(in the rows, 128 means zero)
Rotation paths and how fast each direction turns (degrees a step):
Each turn is a multiple of 5 degrees from 10 to 175, or 0.
Each row of a path follows its step; steps can be skipped.
path 1
step 0: [119 121 124 130 134 142 134 131 127 140 132 132 137 134 119 133 149 134
 123 123 136 133 138 126 131 121 126 128 118 120 110 143 125 125 118 124
 132 129 126 129 121 122 128 133 127 130 126 128 140 136 122 128 115]
step 1: [124 139 127 124 124 139 127 132 121 139 132 140 143 135 122 134 133 133
 128 114 135 120 131 128 119 121 132 139 130 133 118 128 119 129 122 129
 121 132 108 119 131 130 126 131 129 130 139 124 128 144 142 128 123]
step 2: [134 147 123 133 127 127 123 126 122 135 137 138 143 136 123 112 132 138
 145 112 132 120 126 131 132 125 126 126 119 137 126 126 135 137 120 124
 124 134 124 139 129 124 125 128 123 132 123 123 129 124 139 134 134]
step 3: [118 115 124 124 136 132 123 130 120 129 145 124 142 129 121 106 137 136
 135 114 125 136 136 129 125 136 132 126 121 127 120 133 136 129 121 124
 130 130 129 139 122 120 133 124 125 133 129 137 128 132 128 138 114]
step 4: [121 121 126 111 124 134 136 132 133 131 124 125 142 133 127 133 138 142
 140 110 125 122 131 137 128 138 137 139 123 128 126 125 125 128 129 132
 133 131 119 123 119 130 121 113 130 124 137 130 122 141 129 136 114]
step 5: [133 136 117 120 122 132 130 124 123 136 125 136 146 138 125 136 146 136
 139 117 136 124 127 125 132 127 127 121 121 132 120 134 131 131 117 130
 132 132 136 121 115 128 111 127 126 124 122 118 124 122 119 125 128]
step 6: [126 127 128 122 126 136 126 133 112 130 135 136 139 135 115 122 129 127
 129 114 129 141 131 120 114 132 120 119 129 139 113 136 127 122 109 131
 116 128 121 123 120 122 125 132 129 122 124 133 126 124 131 122 118]
step 7: [128 135 128 123 126 135 133 129 134 137 136 132 133 139 127 119 118 129
 142 110 128 135 124 142 129 133 120 127 127 136 131 133 127 126 123 142
 120 130 115 124 122 124 130 110 130 121 129 132 132 134 146 137 124]
step 8: [127 126 119 126 134 133 121 111 130 137 144 131 137 135 123 121 136 134
 144 120 134 129 129 136 130 133 130 122 134 127 135 136 135 137 120 132
 137 120 136 122 112 119 122 114 133 137 130 120 133 127 125 137 131]
step 9: [122 117 128 115 128 123 131 129 124 131 133 129 134 134 103 132 133 135
 135 114 125 131 136 126 118 142 137 124 139 128 127 131 115 132 119 115
 134 122 121 119 119 117 124 128 132 128 126 128 124 122 121 132 124]
step 10: [131 134 130 110 122 122 138 143 130 137 129 133 142 143 119 137 129 123
 130 114 130 131 133 143 133 128 130 119 128 127 126 133 116 133 129 137
 131 137 125 120 126 124 126 128 122 114 116 120 126 124 134 134 128]
step 11: [136 133 129 118 130 131 120 130 125 124 142 142 144 140 124 126 129 123
 133 123 127 142 139 139 124 118 130 126 138 138 121 129 138 132 121 148
 125 124 136 123 121 129 127 129 129 130 125 115 133 124 122 129 130]
Speeds:
[124 128 126 129 128 128 130 131 128 125 129 125 122 128 123 127 128 126
 128 126 127 128 129 126 126 133 126 125 127 127 124 132 125 127 130 128
 129 130 128 132 127 127 131 132 125 127 127 130 131 129 128 128 124]
115
[128 130 124 130 126 126 128 124 127 122 129 129 127 129 126 131 127 129
 131 127 129 121 127 128 126 128 129 130 131 131 127 127 130 129 127 130
 128 129 132 126 127 129 130 127 127 129 130 124 130 132 127 126 131]
110
[129 134 132 124 131 128 132 127 126 128 128 130 132 129 127 126 127 122
 129 131 127 125 129 125 126 126 126 125 130 127 126 128 128 129 127 128
 126 127 128 131 129 129 127 130 128 123 129 128 127 130 130 126 130]
80
[128 124 126 128 133 128 127 132 128 126 129 126 131 128 128 130 126 128
 128 131 126 129 130 126 124 127 132 125 130 130 127 132 131 126 123 125
 126 125 128 125 130 128 127 130 129 132 130 131 130 131 127 127 127]
130
[127 125 128 126 127 126 126 127 125 132 131 129 126 126 127 125 127 126
 133 129 129 122 128 132 128 128 130 125 129 127 131 130 128 131 129 124
 130 128 125 129 129 127 132 130 128 132 130 130 126 127 131 129 128]
60
path 2
step 0: [136 126 121 123 122 127 122 145 120 141 116 137 118 127 134 112 119 128
 118 113 142 132 120 125 133 137 144 125 138 136 118 131 130 114 125 129
 133 137 142 127 136 132 129 134 134 121 132 127 136 127 120 119 115]
step 1: [129 126 128 120 132 126 119 131 121 126 143 147 120 118 129 117 122 120
 129 135 109 127 118 142 128 142 143 132 136 136 121 132 128 125 122 134
 125 131 147 115 124 140 140 126 131 125 123 115 133 129 120 137 123]
step 2: [126 119 133 125 122 119 137 133 134 134 121 128 119 130 116 132 126 137
 129 129 124 128 128 130 133 140 141 109 130 138 120 132 126 123 109 136
 113 139 140 134 135 139 137 117 132 107 126 124 125 129 121 126 117]
step 3: [132 137 134 125 135 120 125 134 128 139 123 129 126 120 102 134 127 131
 140 116 112 133 121 139 130 133 145 128 123 127 117 141 117 130 130 143
 126 139 129 118 124 127 139 133 135 129 110 130 132 119 124 131 127]
step 4: [116 139 133 134 129 128 126 144 141 129 135 125 121 142 121 132 126 128
 148 124 129 129 118 139 148 135 137 136 128 146 120 137 144 126 125 141
 126 133 131 136 135 126 126 122 138 117 129 134 123 122 128 124 123]
step 5: [134 120 147 119 143 121 133 127 135 140 133 120 121 130 135 125 131 138
 130 124 123 130 105 134 143 128 150 132 126 131 130 116 134 132 129 139
 127 139 128 118 126 116 121 134 139 126 124 128 132 120 130 133 131]
step 6: [126 135 138 128 144 119 126 135 150 126 130 125 111 141 130 125 136 127
 130 131 126 121 131 127 120 135 135 149 134 125 127 133 136 134 119 134
 118 142 117 131 124 123 123 129 134 113 129 124 136 133 126 140 118]
step 7: [137 133 132 123 135 129 137 137 145 140 124 124 108 123 125 123 134 143
 137 117 135 129 128 131 139 131 121 138 131 120 145 120 125 128 121 131
 119 142 143 127 126 112 132 124 129 133 122 126 140 145 129 129 127]
step 8: [124 149 126 118 140 124 119 119 134 135 133 118 116 114 130 138 133 141
 140 143 137 115 120 132 126 144 124 141 131 122 130 133 127 126 137 128
 118 128 138 140 116 126 123 136 135 127 129 124 134 131 125 129 119]
step 9: [126 138 131 132 138 122 124 124 125 128 138 126 119 125 137 144 139 140
 142 127 135 128 115 120 132 128 114 116 119 137 150 122 120 130 137 135
 117 136 131 125 133 124 127 116 130 117 126 131 132 143 123 139 124]
step 10: [134 140 143 129 124 123 125 123 111 128 131 113 119 127 131 137 126 124
 141 119 145 121 127 108 122 139 129 132 132 118 120 123 116 126 145 132
 114 142 124 135 132 117 124 133 136 129 128 127 132 127 123 135 128]
step 11: [133 132 123 125 135 132 115 139 121 124 136 135 112 137 136 119 118 127
 136 116 145 128 127 123 128 130 121 128 119 136 126 130 128 125 151 125
 124 130 132 122 126 121 123 119 125 127 135 138 150 133 125 141 115]
Speeds:
[125 129 129 132 128 128 126 131 122 126 131 123 132 130 131 126 128 129
 130 124 131 129 124 127 128 127 130 129 128 130 128 126 129 131 130 132
 132 130 124 126 130 128 125 131 128 126 128 127 127 127 128 127 130]
65
[127 128 131 129 130 125 132 126 126 126 129 130 128 134 126 127 125 129
 131 127 128 128 131 131 126 129 130 124 125 129 125 129 127 130 134 129
 126 126 129 129 128 125 130 125 126 130 129 128 126 124 129 127 128]
45
path 3
step 0: [140 131 130 117 120 118 129 135 123 122 126 135 122 126 114 124 132 133
 138 142 138 125 122 124 129 135 125 143 129 124 135 120 137 136 124 119
 118 132 121 133 131 106 114 115 108 116 130 125 129 127 134 138 135]
step 1: [120 129 134 140 116 116 135 136 124 121 124 139 113 127 136 128 128 142
 126 131 131 113 126 129 133 140 136 132 139 128 128 129 132 133 129 150
 140 141 137 129 119 121 125 131 121 123 135 130 115 138 142 129 144]
step 2: [126 114 116 138 141 130 140 146 122 126 132 126 126 131 130 123 140 132
 132 125 149 117 126 119 132 135 110 128 135 129 137 131 129 137 139 120
 137 132 132 122 117 129 122 136 128 134 130 130 135 138 129 148 131]
step 3: [125 121 123 122 116 121 135 132 115 126 145 129 123 124 129 128 123 118
 133 120 133 122 111 123 144 123 126 125 140 127 135 128 129 138 134 129
 131 125 119 144 116 146 122 137 121 133 137 136 122 109 126 131 123]
step 4: [130 121 136 140 129 128 135 138 122 134 115 114 119 112 132 136 128 128
 126 121 128 121 116 147 135 137 123 134 120 132 129 128 132 140 127 138
 129 112 130 134 128 135 137 141 123 121 131 124 142 119 129 128 108]
step 5: [119 133 130 118 119 135 124 127 122 131 136 129 121 130 132 118 140 133
 118 125 120 134 120 130 121 141 114 143 125 123 129 132 119 145 132 130
 128 117 114 133 126 119 120 123 142 106 128 131 133 123 128 140 112]
step 6: [121 130 135 126 114 137 110 135 125 123 132 119 112 129 116 136 124 151
 131 109 128 131 126 136 124 132 122 129 138 129 129 136 125 122 126 138
 120 132 119 131 121 135 133 122 133 124 126 122 132 127 152 125 133]
step 7: [118 116 141 124 131 130 133 140 133 112 120 115 133 129 109 125 136 132
 137 125 133 128 122 131 134 132 119 125 135 125 109 120 128 121 112 126
 139 127 131 126 126 125 122 125 144 118 116 139 134 124 134 140 136]
step 8: [121 126 142 134 119 128 117 127 119 120 124 127 144 118 130 116 126 135
 130 126 132 130 122 138 133 119 120 120 125 121 124 121 131 127 126 119
 118 129 134 146 118 133 113 117 125 127 142 132 108 130 131 147 137]
step 9: [140 123 134 140 120 124 114 149 126 135 116 124 129 125 112 137 123 134
 118 134 116 119 112 135 139 124 124 129 128 138 134 125 129 129 138 127
 134 136 137 133 121 115 127 122 118 128 121 125 124 124 114 137 137]
step 10: [118 131 111 120 141 125 128 141 119 126 120 139 126 127 122 114 133 128
 117 122 128 125 117 127 138 138 129 121 127 132 121 120 127 133 135 145
 134 119 122 127 129 114 119 124 121 122 134 108 111 127 122 139 131]
step 11: [127 134 121 137 122 120 126 132 131 137 136 126 132 121 123 124 145 125
 141 123 122 121 123 127 138 132 109 126 148 134 129 146 118 137 129 140
 128 128 127 134 137 135 126 131 114 133 132 106 127 137 136 134 135]
Speeds:
[129 127 126 129 126 127 128 131 129 126 129 129 127 126 129 128 129 128
 126 129 128 133 131 123 128 128 129 133 131 131 125 132 131 126 126 129
 126 128 129 129 131 126 127 128 130 124 128 123 129 128 133 128 128]
65
[125 129 128 130 129 128 126 125 131 127 126 129 131 124 133 125 131 128
 127 128 130 128 129 129 128 131 125 128 128 128 123 127 127 132 127 128
 131 126 131 126 131 129 128 130 131 129 130 128 127 134 127 130 126]
120
[125 129 129 131 125 122 130 129 130 128 130 128 126 134 127 127 129 130
 129 125 129 126 128 125 127 127 128 124 127 125 127 128 128 124 128 128
 127 126 126 128 127 128 123 130 129 129 126 128 132 135 130 126 129]
70
[128 124 130 130 132 129 127 131 127 130 125 132 123 133 130 128 132 129
 127 132 128 130 128 128 132 127 126 125 126 127 128 126 127 127 125 126
 129 126 127 124 130 128 130 129 129 126 127 128 130 125 129 130 128]
140
path 4
step 0: [131 120 124 125 126 130 129 137 138 118 130 119 132 124 127 120 135 122
 124 141 134 118 129 120 131 120 140 126 134 127 123 127 129 123 135 107
 128 146 127 136 115 122 137 130 144 132 135 139 135 120 138 124 131]
step 1: [126 139 116 143 125 120 136 130 134 134 133 145 129 131 134 116 123 139
 137 117 119 129 127 129 122 134 122 118 130 142 130 121 133 122 136 131
 131 132 123 135 131 120 134 125 130 118 123 141 118 137 117 124 115]
step 2: [128 139 117 116 134 126 121 120 116 123 126 112 121 124 132 131 116 120
 137 128 131 130 112 142 141 130 136 124 122 126 119 133 120 124 119 118
 127 137 126 135 128 122 127 126 134 129 136 144 135 133 137 141 130]
step 3: [124 127 118 131 131 126 140 130 133 128 128 125 128 134 132 132 134 128
 116 132 128 134 125 138 139 126 141 128 138 135 129 131 137 119 144 138
 128 110 127 134 130 121 123 128 123 105 109 127 118 126 119 120 135]
step 4: [140 130 120 139 128 112 118 121 126 132 138 125 125 136 113 128 125 123
 131 126 123 130 124 122 127 121 139 139 124 129 118 136 129 129 119 126
 138 122 117 133 128 133 116 112 127 134 133 129 151 121 136 128 121]
step 5: [136 131 134 117 139 137 151 131 128 125 124 140 123 137 143 132 140 134
 127 145 123 126 132 124 137 131 124 128 134 121 138 137 137 121 133 139
 135 124 128 128 120 133 128 125 135 126 129 142 133 132 137 122 126]
step 6: [142 121 125 137 125 137 119 132 122 135 136 135 125 129 135 130 122 122
 146 115 114 113 120 129 127 136 138 142 129 133 138 123 122 131 138 119
 132 130 124 133 138 133 126 116 141 126 138 120 126 118 118 132 129]
step 7: [131 121 124 116 128 127 126 139 126 129 125 128 125 130 137 108 133 129
 123 130 128 125 125 130 126 140 143 117 143 132 123 134 135 143 122 123
 125 129 136 126 116 124 143 139 139 127 116 142 138 125 140 129 131]
step 8: [126 118 124 142 132 121 135 133 137 134 133 130 136 121 124 126 113 128
 139 117 121 134 109 130 122 120 124 125 132 130 133 123 135 114 146 126
 120 125 129 145 121 117 132 128 123 132 139 137 124 123 124 130 120]
step 9: [119 144 124 117 134 108 122 123 130 130 140 124 121 121 134 123 134 132
 126 136 134 125 125 143 134 134 140 121 121 139 128 125 134 112 119 123
 142 139 124 127 125 131 142 124 135 128 130 133 138 133 129 132 137]
step 10: [130 140 123 129 122 129 125 131 136 113 132 132 130 150 136 141 117 120
 129 137 115 132 118 118 130 127 126 128 133 131 123 141 127 118 134 131
 123 126 124 141 127 114 118 134 125 112 125 135 122 129 117 124 135]
step 11: [135 131 109 142 134 131 127 119 121 134 133 122 129 128 125 119 130 118
 136 131 141 130 141 131 130 122 148 128 128 122 126 137 117 125 132 120
 137 125 124 122 132 136 131 109 131 125 123 140 139 132 128 119 128]
Speeds:
[132 129 131 129 130 126 127 129 132 125 133 128 127 132 126 131 131 127
 127 133 126 123 131 125 126 130 125 128 127 126 129 126 126 124 127 125
 130 130 130 130 128 129 129 125 126 129 125 130 128 128 127 126 128]
70
[127 126 130 130 131 135 128 128 127 130 128 126 129 127 127 128 129 128
 129 130 134 126 127 129 130 127 129 128 127 123 129 129 129 123 135 127
 127 126 129 130 126 128 128 126 127 129 131 129 125 131 130 128 131]
130
[126 124 128 132 129 125 128 132 129 129 128 128 131 128 123 129 131 127
 126 127 127 131 128 125 132 126 127 124 129 130 127 127 131 125 129 129
 130 129 128 125 130 126 129 127 130 132 127 127 130 126 134 126 126]
90
[127 128 127 128 126 132 128 126 130 128 127 130 132 134 130 125 129 125
 134 130 127 129 132 127 129 124 129 130 128 126 130 129 129 125 128 129
 131 130 124 126 126 131 127 130 128 130 126 124 131 127 127 129 129]
60
[125 128 129 128 127 133 123 132 127 127 130 126 130 128 124 127 126 124
 125 130 128 127 128 127 126 128 132 129 128 131 129 128 127 130 128 127
 129 124 127 129 132 128 128 132 129 124 125 130 127 124 129 125 130]
100
